The rows below fall into families. The same turns and mirrors carry the whole set onto itself and the rows of a family onto each other. For each named row, which other rows are in its family? Write them in the order they are listed.
These 18 rows form 3 families of 6 rows each.
K289: [ 12  19  -9  13   7 -21 -19 -18  40  -6 -29 -22 -31  16  -3 -50  28 -32
  -6 -43 -37  -4  23   2 -19]
K408: [ 19   0  -3 -33  -3 -33   5 -22  -6  13 -16  -4 -27 -22   2  13  27   3
 -21   9 -11 -13  -1 -37   7]
K883: [  9  22 -18  31  12  -3  -2  -8  21  -4  -5 -17 -36  30 -10 -60  44 -24
  -7 -39 -11 -10  38  -3 -15]
K701: [-11  26  -3 -18 -21  17   7   1 -23 -23  41  11  14  12   1  22  26 -15
 -18 -38  -1  -3  34  17 -12]
K747: [-17  18 -29  32 -26  23  22   2  22 -21  13  -5  -3  14  23 -12  10 -42
  23 -26  -8  16  53  -5 -20]
K458: [-17  32  20 -14 -24  30 -12  10  -4 -19  35  -1   8  21 -11  -3  12   1
 -13 -22   3   5  48  29 -17]
K753: [ 14   4  18 -11  33 -27   6   3 -13   8 -40 -20 -31  21 -12 -23   8   3
  16  14 -32  17  21 -16   5]
K700: [ 10  28  12 -40 -16  -1   7  -9   6  -8   5 -12  12 -20  19  20  -6  -2
  11 -21   5 -15  32 -25  48]
K168: [ -1 -11  11   3  25 -27  15 -12  -5  11 -48 -20 -38   9 -10 -27  14  -3
  12   4 -35  22   9  -2   0]
K746: [ 47  14 -10 -30  12  -3  -6 -36 -17  22 -11   2 -27 -22  -5  -6  17  -2
 -30  -2 -12  -3  -9 -21  11]
K539: [-13  39  11 -29 -33  39   0  12  -5 -14  44  -8   4  14  -8  -2  13   1
  -9 -26   4 -11  44   6  -1]
K363: [ -3  11  -9  19   3   2  -8 -18  36  -2 -17 -19 -38   6 -15 -57  33 -28
  -3 -46 -36   7  17  20 -23]
K861: [ 18  30  12 -33 -12   7 -15 -12  15 -17  12  -5  18 -32  15  12 -12  -9
  14 -31   4   2  38  -8  43]
K115: [ 24  28  16 -29   3  12  16 -22  -8  -5  -6  -3  16 -24  11  38 -12 -12
  11 -22  -2   7  22   7  33]
K578: [ 38   9  -9 -39 -10 -17  -8 -11  -6  11   2   5 -24 -30  -6  14  21   1
 -16  20 -11  -7   8 -39   1]
K26: [-17  18 -24  19 -32  48   9  10  32  -2  25   2 -18   1   6 -30   3 -24
  25 -21 -25  15  35  13 -22]
K374: [ 34   1  -3  15  14  -1  18 -12  -9  21 -41 -20 -36  16 -13 -43   9  -9
  19  18 -26  14  25 -11  12]
K238: [-15   7 -30  31 -29  23   0  10  33  -1  13  15 -17  10  19 -23   3 -25
  20  -9 -31  15  33  10 -34]

Same family as K700: K408, K168, K539, K363, K26
Same family as K883: K701, K747, K746, K115, K374

The rows below fall into families. The same turns and mirrors carry the whole set onto itself and the rows of a family onto each other. For each named row, which other rows are in its family? Write them in the order they are listed.
These 32 rows form 4 families of 8 rows each.
K749: [ 25  -5  -6 -15  28  25  -6 -72 -12   0]
K82: [ 23   8  21 -28  15  21 -52 -62  15  24]
K5: [ 34  38 -12  26 -42  13 -21 -33   2  41]
K846: [ 48  59  25  -5 -32  26 -30 -53  -7  46]
K40: [ 11  23 -31  -8   5  14 -55 -70  -8  30]
K381: [  8 -10 -15  19   0  23 -35 -76   2  -3]
K388: [ 40  47 -12  29 -37  20 -19 -41   7  42]
K169: [ 53  42   5  39 -27  33   4 -68  -8  14]
K686: [ 50  32  19  32 -35  30   2 -75  -6   8]
K366: [ 50  60  23  -2 -24  36 -27 -42  -6  40]
K550: [ 53  39  12  32 -30  23   8 -80  -9  19]
K907: [ 47  36   5  37 -31  29   3 -67 -20   8]
K9: [ 16  -7  -9  22   9  10 -36 -81   2  -2]
K995: [ 64  35  23   5 -10  26  17 -43   7  31]
K879: [ 46  54  28  -9 -27  34 -28 -39 -17  34]
K417: [  5  14 -27 -14   5  21 -53 -55 -11  23]
K340: [ 37  42 -24  22 -40  11 -10 -46  -3  43]
K622: [ 39  42 -11  29 -41   8 -16 -53   5  47]
K269: [ 14  -4  -7  19  -6  22 -43 -89  -1  -3]
K165: [ 32  -7 -11 -17  26  14   0 -74  -6  10]
K631: [ 59  25  25   1 -13  20  21 -39   2  28]
K972: [ 60  34  15 -12 -12  19  19 -44  -2  37]
K111: [ 31   0   1 -14  35  13 -13 -75 -13   3]
K734: [ 11  13 -30 -17   4   9 -49 -56  -4  33]
K754: [ 22   7  21 -25  21  16 -52 -57   5  17]
K343: [ 10  16 -25  -5  12   7 -57 -62 -11  24]
K933: [ 18   0  20 -30  16  29 -44 -54   4  14]
K200: [ 24   5  28 -29  11  30 -49 -68   1  12]
K132: [ 18  -7 -10  22   3  16 -32 -89  12   1]
K828: [ 43  51  30  -3 -39  33 -36 -49  -3  35]
K471: [ 61  35  27  -3 -14  17  16 -52   5  39]
K156: [ 36   6  -2 -21  33  19  -6 -83  -9   9]

Same family as K686: K340, K269, K165, K972, K734, K200, K828
Same family as K9: K388, K169, K366, K995, K111, K754, K343

The rows below fall into families. The same turns and mirrors carry the whole set onto itself and the rows of a family onto each other. For each named row, which other rows are in its family? Write them in the order they are listed.
These 18 rows form 3 families of 6 rows each.
K186: [-23   1  15 -41 -44   6 -32 -21  34  -4 -19 -22   1  -3]
K641: [  7 -41 -11 -30 -12 -12 -35  -2  20  14 -32   3  10 -39]
K215: [ 26 -38   9   3 -64 -46 -20  -1  -8  -2  17  20  11 -12]
K276: [ -1 -31  11  24  21 -10 -13 -15  -3   5  13 -32  13   0]
K437: [ -3 -27 -27 -40  -7 -27 -30 -22  14  16 -22  -2  16 -17]
K687: [  9 -21   1  -9 -50 -49 -31 -19 -23  -4  32  24  17 -13]
K31: [ 11 -37  19  32   0   8 -16  -6   5  14  16 -34  13 -28]
K953: [-24 -23  64   4 -21  -5 -16  -1  -2   0   7   2  18  13]
K463: [-11   1   8 -50 -45   2 -34  -5  38   0 -15  -5  -4  -7]
K72: [ 17  -8  -3  11 -73 -14 -30 -28   7 -18  27 -30  -2 -22]
K571: [-20   7  -2 -46 -18  -2 -47 -20  24 -14  -9 -10  -7  -8]
K790: [ 22  -7   7  14 -71 -19 -27 -11   8 -24  34 -17 -12 -13]
K241: [ 14  -7 -10  13 -47 -34 -37 -28  -7 -35  31 -19 -11  -9]
K567: [-24  -9  47  -3   5  -2 -25  -5  -9   6  29   4  17   5]
K251: [  9 -32  27  27   4   9 -10   5  18   9  12 -36   3  -8]
K822: [ 15 -36 -21 -33 -22 -16 -25  -1  33  14 -32  -7   3 -26]
K187: [-14 -25  56   0 -11   0  -9  10   6  19  12   4  19   9]
K756: [ 14 -38  16  -5 -61 -47 -32  -3 -15 -14   4  30  10 -19]

Same family as K215: K463, K790, K251, K822, K187
Same family as K72: K186, K641, K31, K953, K756

The rows below fall into families. The same turns and mirrors carry the whole set onto itself and the rows of a family onto each other. For each named row, which other rows are in its family? Write them in the order they are listed.
These 32 rows form 4 families of 8 rows each.
K65: [-22  14  14 -10  -7  14  21  25 -19   9  -4  19 -18  27  13   6 -10  48
  19  17  -8]
K868: [  1   5  32 -33  15  10  21 -21 -17  -9 -25  14  42  13  17  -4 -23   3
 -21 -17  -6]
K671: [-12 -15  -4  -1   8  -6 -32  -4   2  26  33  -7 -37   2  -9 -19  36  30
  34  15  17]
K197: [-19  32   6 -10  -4   1  13  26 -10  -1 -12 -20  -4  34 -14   9  15  37
  19  10 -10]
K282: [  3  -8 -12 -30  -2  -2  -2 -35 -15  50 -31  35  -6  32   4 -20   3   2
  24 -15  -6]
K354: [  2  42   4 -40  -6 -20  -3 -19   2  36   8 -15  -1  19   7 -18  15   2
 -30   6  27]
K457: [ -1 -49  11  12  26  22  -8  -6 -11 -20 -11  21   1  -7  -4  11  -4  29
  38 -13  -8]
K557: [-12  -3   6 -32  -1  12  12 -27 -20  41 -35  45  -7  35  -9   1  16   7
  -7 -17  10]
K643: [-18  -7 -10  16   9 -20 -22  -9  10  39  13   3 -38  -1   8   0  36  27
  21  14  -5]
K711: [  1 -21  -5 -21 -11  15 -11 -44 -20  35 -24  45 -22  24  16 -12  -7   3
  -2 -14  10]
K926: [ -4  -1   4 -12 -28  12  -5 -50 -22  39 -15  37  -6  23  10 -22  23   8
  12 -20   6]
K662: [ 28 -22  19 -36  21 -19 -25 -58  16   5  12  17  17 -21   2 -15  21   6
  -6   3  14]
K32: [ -7  -1  34  -1  23   4  -8  10   3 -33  33 -28   9 -19   1   5   9  28
 -14   9  21]
K862: [ -3  31  28 -46   2  -6  -6  -7  -6  48  -9 -31  -1   0   9 -14   7   4
 -14  12  33]
K724: [-22  33   6 -33  -4 -13   6 -23  -4  42   7 -28  15  14 -13 -16   0  11
 -15  26  22]
K176: [ 11 -26  14 -23  29 -12 -32 -51   4   9  12 -11  25 -12  -4 -29  23 -16
  -7 -21  19]
K8: [  1  13  22  -7  31 -14   0  20  12 -20  22 -38  21 -13 -14   5  18  27
  10   6   8]
K405: [ -8  20  -5   2   6 -25 -25 -24  -1  27  29  10 -46  12   2 -13  39   7
   7   3  15]
K592: [-20  -3  12   6   1 -24 -34   3   9  34  29  12 -30  -2 -15  -1  32   1
  25   4   3]
K313: [ 24 -18   0 -17  16  -5 -36 -55  19   3  26  -2  17 -22  13 -14   8  -6
  14 -12  17]
K130: [ -8 -29   0  23  25   0 -17 -10  -4  -6 -13  37  -9   5  18   8  13  51
  25  -9 -14]
K292: [-32  13   2   6   0  21  15  32 -28  11 -10 -11 -14  35   3   0  -8  26
  17  -8   2]
K726: [ 14  -4  10   4  22 -11 -23   2  10 -25  34 -39   7 -25  11  -9  -5  23
  15  10   9]
K118: [ 16  -7  10 -37  21  27  23 -28 -22 -17 -26  -5  32  16  20 -13 -20  30
 -14  -9  12]
K467: [ 22 -39  10 -18  24   0 -24 -50   0  16  11  27   4 -23  15 -17  -3  -7
 -11 -18  28]
K472: [ 11 -43  23  -1  27  16 -17  -3 -10 -24   0  35  -9   2  21  -7  13  21
  28 -30 -11]
K735: [ 21   0  26 -44  12  21  11 -15 -20 -22 -15   3  37  13  -6  -8 -24   3
 -12 -22  23]
K566: [ 10  23  16 -52  -5   1   6 -15  -5  22  12 -31   9   7 -16 -16  -2 -22
 -16   3  32]
K689: [-22  10  16 -11   5   7  25  31 -28  14 -27   8 -18  33 -11   7   2  36
  -5   4   1]
K442: [  9 -27  21 -29  14  26  14   0  -9 -11 -30  -4  45  -1   1   6 -28  24
   1 -10   3]
K530: [ -2 -40  -6  16  20   8  -5 -18  -6 -31  12  38   4  14  -3  -1   6  27
  25 -19 -18]
K174: [ -7 -11  24 -22  51  -8  -7  24   7 -21  22 -30  11  -7  -2  -1 -10  24
   0  18   6]

Same family as K689: K354, K457, K643, K711, K8, K313, K735
Same family as K467: K197, K557, K405, K130, K726, K566, K442

